A single turn carries every row of the set below to another of its rows. Some are shown first; where does it send the rows asked next?
z_204: [ 2.93  0.43 -1.54  1.07 -0.56 -2.80  1.42 -1.56 -0.48 -2.01 -0.72  1.69
 -2.73  0.81 -0.49 -0.71 -0.66  0.67 -1.10 -3.21  0.13 -1.15  0.05]
z_508: [ 4.16  0.24 -1.56  0.88 -1.59 -2.58  0.05 -1.17 -0.15 -0.51  1.99  0.85
 -0.22  0.04 -2.37  0.62 -1.22  0.12 -1.56 -1.63 -2.27  0.28  0.62]
z_547: [ 2.53 -0.11 -0.93  1.82 -0.63 -3.03  0.49 -2.20 -1.59 -2.03  0.62  0.96
 -0.38  0.71 -1.85 -0.94 -0.35  1.46 -0.80 -3.03 -2.82 -1.57  1.03]
z_54: [ 1.63 -0.23  1.49 -0.17 -2.96 -3.23  2.29  2.61  0.71 -2.76  0.86 -0.55
 -1.86  0.24 -2.16 -0.58 -1.66  0.77 -1.17  0.67 -1.42 -0.20  2.86]
z_498: [ 0.69  0.21 -1.07 -0.78  2.18 -3.00  0.36  1.41  1.02 -3.53 -0.80 -0.79
 -1.10  1.89  0.95 -1.89 -2.38  1.67  0.66 -1.89 -1.53  1.17  1.16]
z_283: [ 1.45  0.24 -0.48 -1.08 -1.50 -3.11 -1.37 -0.80  2.67 -3.67 -0.02 -1.17
  2.14  1.89 -0.77 -1.73 -1.21  0.43 -0.83 -0.09 -3.37 -0.45  0.66]
z_641: [-1.61  0.91  1.09  0.01 -1.11 -1.07  0.87  1.58  1.36  0.40  0.03 -1.05
  0.54  0.85  1.79  0.11 -1.21 -0.22 -1.50 -2.69 -2.50 -1.39  0.17]
z_332: [ 0.71  0.26 -1.48  1.83 -1.39 -1.16 -0.29  0.13  1.60 -2.70  0.27  0.73
  1.18  0.01 -2.52 -1.58  0.75  2.34 -1.71 -1.77 -3.39 -0.03 -1.24]
z_61: [ 0.19  0.25  0.97 -2.38 -0.73 -1.34  0.27  0.46  0.91 -1.82  0.42  0.02
  0.94 -0.41  0.09 -1.33  1.62  1.45  0.20 -2.47 -2.36 -1.19 -1.91]
z_726: [-0.05 -2.25 -1.49 -2.27 -1.70 -2.78 -1.19  0.33  1.03 -2.53 -0.39  1.96
 -2.48  1.51 -1.32 -0.21 -0.87  0.81 -0.72 -0.60  0.61  0.54  2.16]
z_954: [ 0.79 -0.75 -1.79  0.71  0.77 -2.91  0.57  2.30  2.63 -2.25 -0.87  0.22
 -1.16 -1.46 -1.46 -0.79 -1.72  0.55 -1.19 -3.65 -0.54  0.03 -0.72]
z_853: [ 0.71  1.13  0.92 -0.78 -0.17 -0.68  0.24  1.46  1.76 -0.87 -1.45 -1.98
  0.01 -0.91 -0.23 -1.08  0.13 -0.05 -0.57 -3.75 -0.58 -2.39 -0.66]
z_221: [ 1.74  0.32  2.12 -0.46 -0.65 -2.67  1.88  1.05 -1.48 -1.93  1.41 -0.68
 -0.77 -0.95 -0.91  1.60 -1.52  0.67  0.77 -1.78 -0.20 -1.13  2.41]
z_487: [-0.84  1.36  0.21  1.83 -2.11 -1.27 -1.03 -0.11  0.91 -0.58 -1.18 -0.22
 -2.70  2.45 -1.09 -1.12 -2.21  1.57 -1.17 -1.55 -2.04 -1.65  3.28]
z_372: [ 0.04 -1.40 -1.10 -2.27 -1.26 -3.13 -1.50  0.30  0.91 -3.39 -0.47  1.50
 -1.99  2.59 -1.36 -0.01 -1.57  1.29 -0.60 -0.69  0.73  0.26  2.51]
z_14: [ 1.48  0.30  1.48 -0.06 -2.76 -2.98  1.69  2.58  1.06 -2.44  0.78 -1.06
 -1.78 -0.02 -2.11 -0.80 -2.10  0.60 -1.31  1.65 -1.12 -0.29  2.21]
z_837: [ 1.32 -0.04 -1.01 -0.96  0.28 -0.25 -1.62  1.85  0.87 -0.82 -1.18 -1.40
  1.78 -0.83 -0.03 -0.59 -0.53  0.83 -0.16 -2.80  0.58  0.78  0.33]
z_141: [ 1.35 -1.94  0.19  1.10 -0.50 -2.05 -0.59  0.47  0.76 -0.31 -0.20  0.25
 -1.37  3.10 -1.87 -0.82  1.29 -0.67  0.93  0.41 -3.05  0.17  1.30]
z_745: [-0.41 -1.15 -0.76 -2.44 -0.24 -3.33 -1.08  0.60  0.91 -3.32 -0.52  0.95
 -2.34  2.38 -1.26 -0.42 -1.90  1.32 -0.10 -0.41  0.79  0.58  2.02]
z_652: [ 3.10 -0.77 -2.07  0.48 -1.65 -3.39  1.50 -1.45  0.11 -1.58 -0.56 -0.46
 -1.57 -0.93 -1.00  0.62 -2.64  0.19 -1.18 -2.32 -0.67  0.85  0.40]
z_542: [-1.06  1.75  0.87  1.39 -1.67 -1.21 -0.64  0.13  1.05 -0.80 -0.82  0.15
 -2.47  2.76 -1.43 -2.09 -2.19  1.63 -1.12 -2.00 -1.70 -1.39  3.26]
z_533: [-0.32  0.71  0.26 -0.70 -1.27 -0.58  1.25  2.72 -0.60 -3.08  0.27 -1.12
  2.05  0.34  0.01  0.22  0.04  1.42 -2.73 -1.18  0.30 -0.82  1.74]
z_908: [ 1.91  2.65  0.86  0.18 -0.23 -1.87  0.47  1.61  2.46 -2.61  0.47  0.52
  0.02  2.54 -0.93 -3.25 -1.21  0.46 -1.57 -3.16 -1.77 -1.45  2.56]
z_363: [ 1.51 -1.26  0.79  1.05 -0.83 -2.93 -0.31  0.57  1.19 -0.55 -0.24  0.02
 -0.95  3.58 -1.08 -0.70  0.31 -0.51  1.27  0.88 -3.32  0.54  1.09]
z_174: [ 2.58  0.02  1.19  1.20 -0.96 -1.32 -0.02 -0.46 -1.08 -0.85  0.14 -0.22
 -0.12  1.14  0.73  1.28  0.22 -0.06  1.83  0.52 -0.50 -0.47  0.08]
z_16: [-1.01 -0.48 -0.59 -1.49  0.32 -0.40 -1.77  1.59  0.53 -1.63  0.34 -0.96
  1.28  2.05  0.59  1.24 -1.03  0.08 -1.75 -2.43 -0.17 -1.36  0.43]
z_66: [ 1.30 -1.37  1.19 -0.06 -3.18 -2.56  2.09  2.27  0.68 -2.06  1.09 -0.68
 -2.15 -0.56 -2.73 -0.61 -1.29  0.36 -1.40  0.18 -2.02 -0.50  2.72]
z_65: [ 1.83  2.94 -1.02 -0.43 -1.16 -1.54  0.14  1.69  2.25 -2.53  0.80 -1.10
 -1.69  0.28  0.50 -0.75 -2.61  1.45 -1.89  1.22 -1.69 -0.03  0.04]
z_702: [ 2.03 -0.59 -2.16  1.75 -0.39 -1.17 -0.59  2.45  1.79 -2.04  0.81 -0.20
  0.22 -1.29 -2.08 -0.30 -1.40  1.35 -1.58 -1.11 -1.79  1.00 -1.32]
z_771: [-0.32 -0.04  0.78 -0.99 -0.96 -2.09  1.99  1.90  0.66 -1.33 -0.14  0.36
  2.18  1.34  1.74 -0.37  1.50  0.09 -0.72 -0.73 -1.38  0.71 -0.09]
z_164: [ 0.83  0.31  0.88 -2.53 -1.52 -2.07 -0.22 -1.49  0.24 -1.56  0.72  1.61
 -0.16  1.40 -0.84  1.51 -0.95  0.31  0.41 -3.45  0.79 -0.07  2.25]
z_911: [ 0.70  1.31  0.01 -1.21 -1.69  0.12 -0.15  1.84 -0.06 -1.29  1.09 -0.08
  1.77 -1.85 -0.12 -1.30 -0.11  2.96 -1.03 -1.94 -1.35  0.64  0.21]
z_57: [-1.13  0.53 -0.39  1.98 -2.12 -1.00 -0.54 -0.10  0.41 -0.49 -1.61  0.00
 -3.06  1.28 -1.31 -1.39 -1.30  1.66 -1.34 -1.61 -1.66 -1.51  3.50]
z_465: [ 0.51  1.41  1.16  1.06 -3.64 -0.40 -0.04 -2.52 -0.12 -0.71 -0.94 -0.36
  0.14  0.88  0.30  0.52 -1.38  1.01  0.03 -2.13 -0.73 -0.89  1.79]
z_905: [ 1.23 -1.14  1.00  0.84 -1.18 -2.75 -0.94  0.14  1.48 -0.82 -0.25 -0.08
  0.07  3.66 -1.43 -1.55 -0.03 -0.46  1.05  1.02 -3.11  0.57  1.02]
z_183: [-0.10  0.67 -1.11  0.71 -0.23 -2.54  0.78  0.31  2.75 -2.56 -1.05  1.76
 -0.57  0.09 -1.95 -1.98  0.72  1.26 -1.60 -4.16 -1.72 -1.06 -0.85]

z_853 goes to z_837
z_498 goes to z_65
z_702 goes to z_332
Where do these go?
z_66 goes to z_141
z_221 goes to z_174
z_487 goes to z_372
z_771 goes to z_641
z_204 goes to z_652
z_745 goes to z_14

A single turn carries every row of the set below to another of its rows. Some are shown first; where does it send the rows asked next?
z_978: [-1.07 -0.11 -1.08  0.45  2.04  1.76  1.24 -0.87  0.24  0.91 -1.01  1.26
 -1.51  1.72  0.47  3.70 -0.14  1.30  0.59]
z_551: [-0.79 -1.02 -0.80 -3.24 -1.29 -0.52 -0.38  2.27 -0.85 -0.40  0.49 -1.15
  0.62  0.27 -1.83  2.59  0.30  0.42 -0.52]
z_871: [ 1.00  0.12 -0.47  0.00  1.03  0.04 -1.20  0.72 -2.23  0.84 -1.41  0.72
  2.57 -0.49  1.40 -0.79 -0.61 -1.50 -1.83]
z_585: [ 0.60  0.03 -1.49 -2.26  1.18 -0.67 -1.22 -0.50 -0.83 -0.92  2.76 -1.42
  0.76 -0.25  2.47  2.81 -1.15  0.43 -0.69]
z_130: [-0.53 -0.98 -0.94 -3.49 -0.59 -0.11 -0.46  1.95 -1.47 -0.86  0.84 -1.21
  1.22  0.45 -1.88  2.03  0.38  0.35 -0.71]
z_246: [-1.05  0.20 -1.09 -0.73 -2.33 -0.26  0.71 -0.58 -0.29 -0.95 -3.55  2.00
  0.80  1.01  0.71  1.75 -1.14  0.94  0.05]
z_873: [ 1.02  0.15 -0.01 -0.58  1.24  0.12 -2.00  1.50 -1.71  0.61 -0.68 -0.32
  2.32 -0.21  1.41 -0.57 -1.02 -1.63 -1.87]
z_699: [ 0.81 -1.13  1.18  2.45  0.42  0.79  1.01 -0.03  1.04  0.38  0.26 -0.32
  0.52 -0.80  0.64 -0.44  0.59  0.07 -1.59]
z_222: [ 0.35 -1.15  0.67  2.50  0.15  0.97  1.30 -0.92  0.70  0.57 -0.92 -0.30
  0.58 -0.99  0.68 -0.49  0.81  0.58 -1.14]
z_580: [ 0.28  0.63 -1.31 -2.06  1.34  0.37 -1.06 -0.82 -0.61 -1.22  3.12 -1.40
  0.55 -0.12  1.26  3.08 -1.12  0.45  0.17]
z_274: [ 1.48 -1.30  0.25  1.54  2.24 -0.16  0.69 -0.47  0.65  1.25  1.50  0.79
  1.72  1.49 -0.01  1.55 -0.86  1.66  1.37]
z_116: [-2.75 -0.09 -1.06 -3.29 -0.66 -0.70  1.40 -0.15  0.34  1.16 -0.54 -0.47
  0.68  0.22 -0.81  1.25 -2.22  1.69 -1.57]
z_369: [-1.12 -0.29 -1.00  0.84  2.37  1.36  0.74 -1.01  0.20  0.43  0.23  1.23
 -1.22  2.34  0.96  3.77  0.22  0.33  0.43]
z_933: [-0.69 -0.35 -1.38 -0.02 -2.19 -0.68  0.93 -0.06  0.20 -0.76 -3.51  1.59
  0.21  1.05  1.64  1.95 -0.86  1.58 -0.20]
z_685: [-0.26  0.17 -1.15 -0.52 -2.55 -0.13  0.40  0.04 -0.10 -0.44 -3.81  1.29
  0.88  0.95  1.25  0.62 -0.94  1.31 -0.57]
z_349: [ 1.67 -0.91  0.46  1.58  1.65 -0.26 -0.24  0.36  0.51  1.10  2.29  0.90
  1.48  1.37 -0.02  1.12 -1.45  0.67  1.39]
z_40: [ 0.91  0.37 -0.51 -0.36  1.28  0.34 -0.58  2.03 -2.11  0.40 -1.62 -0.03
  2.47 -0.22  1.87 -0.71 -1.08 -1.40 -1.41]
z_27: [ 0.40  0.82 -1.34 -2.66  0.89 -0.29 -0.72 -0.94 -1.22 -1.03  2.78 -1.83
  1.07  0.16  1.75  2.40 -0.47 -0.26 -0.30]
z_347: [-1.40  0.00 -1.19  0.21  2.73  1.52  1.54 -0.28 -0.22  0.46  0.24  0.54
 -1.54  1.58  1.20  3.82 -0.06  0.84  0.55]
z_744: [ 0.58  0.35 -1.22 -2.03  0.89 -0.20 -1.06 -0.38 -1.30 -0.79  3.11 -1.29
  1.23 -0.88  2.28  2.51 -1.21  0.17 -0.36]
z_392: [ 1.16 -1.08  0.16  2.03  1.85  0.03  0.63  0.44  0.62  1.53  1.41  1.03
  1.82  0.96 -0.13  0.89 -1.14  1.50  1.56]
z_736: [-2.63 -0.06 -1.09 -3.00 -0.80 -0.03  1.75 -0.45  0.50  0.91 -0.90  0.10
  0.77  1.14 -1.03  1.46 -2.12  1.51 -1.89]
z_530: [-0.21 -1.08 -1.23 -3.24 -1.39 -0.65 -0.51  2.16 -0.79 -0.22 -0.22 -1.59
  0.77  0.64 -1.45  1.62  0.59 -0.45 -0.88]
z_957: [ 0.92 -1.46  1.71  1.90 -0.01  0.95  0.64 -0.35  0.60  0.17 -0.23  0.29
  1.13 -0.81  0.79 -0.59  0.61  0.01 -1.70]
z_364: [-0.62 -0.52 -1.26 -0.46 -2.36 -0.19  0.40 -0.04 -0.34 -0.50 -3.50  1.93
  0.60  0.37  1.72  2.12 -0.95  1.76 -0.35]
z_483: [-3.20  0.27 -0.90 -2.82 -0.25 -0.08  1.20 -0.73 -0.20  1.04 -0.06  0.09
  0.32  0.36 -1.20  2.00 -2.54  1.91 -1.02]
z_651: [-1.06  0.27 -0.83  0.64  2.42  1.91  1.60 -0.07  0.02  0.09 -0.15  0.81
 -1.38  1.84  1.07  4.05 -0.62  0.50  0.25]
z_156: [ 0.77  0.27 -0.35 -0.17  0.67 -0.07 -0.85  2.11 -1.90  0.67 -1.78  0.51
  2.43 -0.30  1.45 -0.25 -1.39 -1.78 -1.88]

z_246 goes to z_871
z_736 goes to z_957
Where do these go?
z_580 goes to z_978
z_392 goes to z_116
z_349 goes to z_483
z_347 goes to z_933
z_651 goes to z_364

